[-14   5 -29   1 -38  -2 -25  -9  10  -9   7 -17   5  23   6  26 -25  36
 -12  24  12 -14  17  -5  10  -1 -42 -22  -7   2  -9  13  14   5 -27  27
  18  26 -18   5 -14   4   1  -3  -2  -6  17   2 -15  -8   8   2   5 -14
   9  24] = B
[ -6 -15   0   1 -27  10   8  26 -39 -10 -15  -7   7  22  -2  12 -37  12
 -38   4   0  14  19  -3   9 -36  -7  17 -23 -19 -13  16  19   5  12   3
  21   1   6 -15   1  25  -1   3  20  -9  21 -18   9   6 -20  40  10  -5
  21  14] = X
[  5 -20  17 -13  31 -31   5  -3  -8   7 -11  -7 -22 -13 -16 -35  20 -14
  -4  -8  -7   7 -14  26   3 -12 -11  34  -3   2  -4 -18  -9  30  -2   6
  -6 -17  29  -6  43  -6  34  -9 -14  30   8 -20  25  -8  -4   8 -11   3
   6  21] = M
[-17  -4   6   7  -5  16  17  38 -19 -10  -2  26  16  18   7  21 -10 -10
   2 -11   1   2  20 -27  -1   3  24  -9  15  -3   2  18  14 -38  -6 -24
   6 -19 -21   9 -12  24 -21   1  38 -43 -42   7 -10  25  20  27   4  -6
 -14 -26] = Q
[ -6  21 -13  17  -1   6   1  -3   7   9 -18  19  -7   0 -10   1  16  -4
   4 -31 -17 -31 -39 -25  -9  43 -12 -13  27   0  -1  -6 -18   3  -9   8
   3   1  27  54  -8   3  -8 -16  24  25 -11   3 -12  -7   7 -12 -14 -14
 -15  12] = N
[-21   6 -12  22   4  -8 -14  26 -26  18  -3  10  -2  -9  35  32 -23   1
  30  12 -11   1  12 -21 -17  21 -11 -34  14 -32  11  17 -17 -21   3  15
 -14  16 -13  27 -14   1  -1 -19  18   2  -8  30 -12  16   2 -14  -2 -29
   9  20] = V
[  1 -22  13  14  -2 -21   4  -8  18 -16   3  -5 -10   9  -3 -20 -19 -11
 -12  12   4  32  28   5   1 -28  -6   6 -35  27  -4  -5  13   0   5   7
   2 -25   8 -22  19 -25  18  -7 -21 -48  33 -34  -6 -10  10  40  12   2
 -10 -26] = R
[ 16  21  13  19  15   6   7 -15  18  29  -2   1 -10 -36   6 -26   8 -36
   5 -20 -24  14 -24   5 -25  16  17   2   2  -7  16  -6 -30   0  41  -1
 -20   5  38   0  -1 -27   5   1 -10   4  27   7  10  40  12   2  -6 -10
 -10  -3] = G
find: [-21   9 -12]	Q
find: [ -6 -10  10  40  12   2 -10]	R
Table of tags by key:
[7] -> k454
[-24] -> k345
[25] -> k358
[-8] -> k224
key Q 50: 	k358
gone V: [-11 -29 -26 -14  -1  30   6  -8  27 -21  -2  11 -19 -21   2 -21   9  -2
 -23 -11   2  30  32 -17  35   1 -14 -13 -34  16 -12  15  10  26  12  21
   1  14  16  -8  22 -14  -9  20  18   4 -14 -17  12  -3  18 -12 -32  17
   1]	[3]

[ 1 -1  1  3  4  3 -1  1 10  1  3  3  2  8  2 -3  3  4  2  3 29  4] = W
[ 5  0  1  3  4  3 -1  1 10  1  3 -1  2  4 -1  2  4  8  3  0 40  1] = K
[ 7  2  4  2  3  3  0  2 26  1  2 -1  2  5  1 -2  4  5  2  2 32  3] = H
[ 5 -1  2  4  2  4 -2  0 19  0  1 -1  0  3  0  0  2  4 -1  2 48 -2] = F
tags:
[5] -> k598
[3] -> k205
[2] -> k65
[8] -> k214
[4] -> k572
key H 14: 	k598
find: [ 5 -1  2  4  2  4 -2  0 19  0  1 -1  0  3  0  0  2  4 -1  2 48 -2]	F
find: [ 5  0  1  3  4  3 -1  1 10  1  3 -1  2  4 -1  2  4  8  3  0 40  1]	K

[ 22 -20 -53 -13 -12  10 -12  14  23] = C
[ -6 -19  -5 -10  14  26 -12  35  -5] = D
[  6  39 -13 -26  18  37 -36  14 -11] = L
[ -3 -55  23   3 -36  48  59 -14 -13] = U
[ 38 -36  23 -11 -28   5  31  -9  22] = P
[ -6 -19  -5 -10  14  26 -26  35  -5] = E
gone P: [ -9 -36 -28  38 -11   5  23  31]	[22]
find: [-13 -12]	C
tags:
[-12] -> k155
[48] -> k901
[59] -> k287
[-55] -> k362
[49] -> k482
[58] -> k117
key U 7: 	k287
then: [-28   5]	[31 -9 22]
gone C: [-20 -53  22 -12  23  14 -12  10]	[-13]
find: [ 37 -36  14 -11]	L
find: [ -6 -19  -5 -10  14  26 -12  35  -5]	D

[-24  -3   3 -22   9  23 -14  -7   1  14  18   2 -20 -34   2  -1 -58 -22
  12 -36   1  15  -3] : J
[ -3   3 -19   9  23 -14  -7  -7   1  14  18   2  41 -34 -14   7 -58 -22
  12 -36   1  15  -3] : Y
[-24  -3   3 -22   9  23 -14  -7   1  14  18   2  41 -34  32  -1 -58 -22
  12 -36   1  15  -3] : T
[-46 -33 -40 -36   5   0  17  35  48   3  12  -8  10  -2   3  14  -2  12
  12   1  21 -24 -17] : Z
key -> tag
[12] -> k90
[-14] -> k417
[17] -> k361
[13] -> k332
[16] -> k209
key Z 7: 	k361
then: [ -7   1  14  18   2 -20 -34]	[  2  -1 -58]
find: [-24  -3   3 -22   9  23 -14  -7   1  14  18   2 -20 -34   2  -1 -58 -22
  12 -36   1  15  -3]	J
then: [ -7   1  14  18   2  41 -34 -14   7 -58]	[-22  12 -36]
find: [-7 -7]	Y

[-45  18  47  45  49 -60 -49 -63  29  25] : Zavis
[-51  17  32  42  17  11 -49  29 -38  32] : bubed
[  6  39  34  45 -52  55 -37 -60  33 -39] : Tenog
[-43  44 -29 -45 -41 -33  51 -29  58  60] : pob
[-45  18  45  47  49 -49 -60  38  37 -61] : puvo
[-43  44 -29 -45 -41  19 -39  55  46  -7] : muf
[-47 -35 -14 -13  29  47  49 -46 -32  17] : nubuf
key -> tag
[-37] -> k965
[-61] -> k8
[51] -> k368
[-60] -> k87
[18] -> k649
[-49] -> k408
[17] -> k38
[49] -> k674
key puvo 7: 	k87
find: [-43  44 -29 -45 -41 -33  51 -29  58  60]	pob
then: [ 47  45  49 -60 -49]	[-63  29  25]
find: [-47 -35 -14 -13  29  47  49 -46 -32  17]	nubuf
find: [ 49 -60 -49 -63]	Zavis

[ 22   6  16   2 -16  -5  -3  10] : Tufu
[17 -1 10  7  7 17 19  7] : difed
[40 39  6  6 -2 -1  4  7] : buga
[-25  22   3  30  59  40  36  15] : Nomov
[ 19 -17  16 -11  -2  23  32  -6] : nek
[ 38  -1  14   2 -18  -1   1   9] : fup
find: [-18  -1   1]	fup
gone buga: [-1 39 40  4  7  6  6]	[-2]
find: [40 36]	Nomov
then: [22  3]	[30 59 40]
then: [17 -1]	[10  7  7]
gone nek: [ -2 -11  16  19  32  -6  23]	[-17]

[-18 -14  -7 -13 -22 -26   0  29]  sida
[ -9   0  -1  -6   0 -12   4   0]  Ralar
[  0   0  -1   4   0  -6 -12   9]  Sokal
[ -6 -12  -2   0   0 -20   0  23]  zigir
[-11  -9   0  -8   0 -19   0  21]  Govar
[ -8 -10  -4  -8 -20 -15  12   0]  liv
[  2 -10  15 -26 -45 -13  34   0]  dit
[ -7  -4   6  -7 -19  -5   6   0]  tuz
[-13  -8  -9 -11 -33  -9  -1   0]  saz
[-1 -5  2 -6 -5 -8  8  6]  dat
gone Govar: [  0   0  -8   0 -19 -11  -9]	[21]
find: [  0  -1  -6   0 -12   4]	Ralar
tags:
[12] -> k376
[-20] -> k606
[-10] -> k371
[-9] -> k374
key liv 2: 	k371

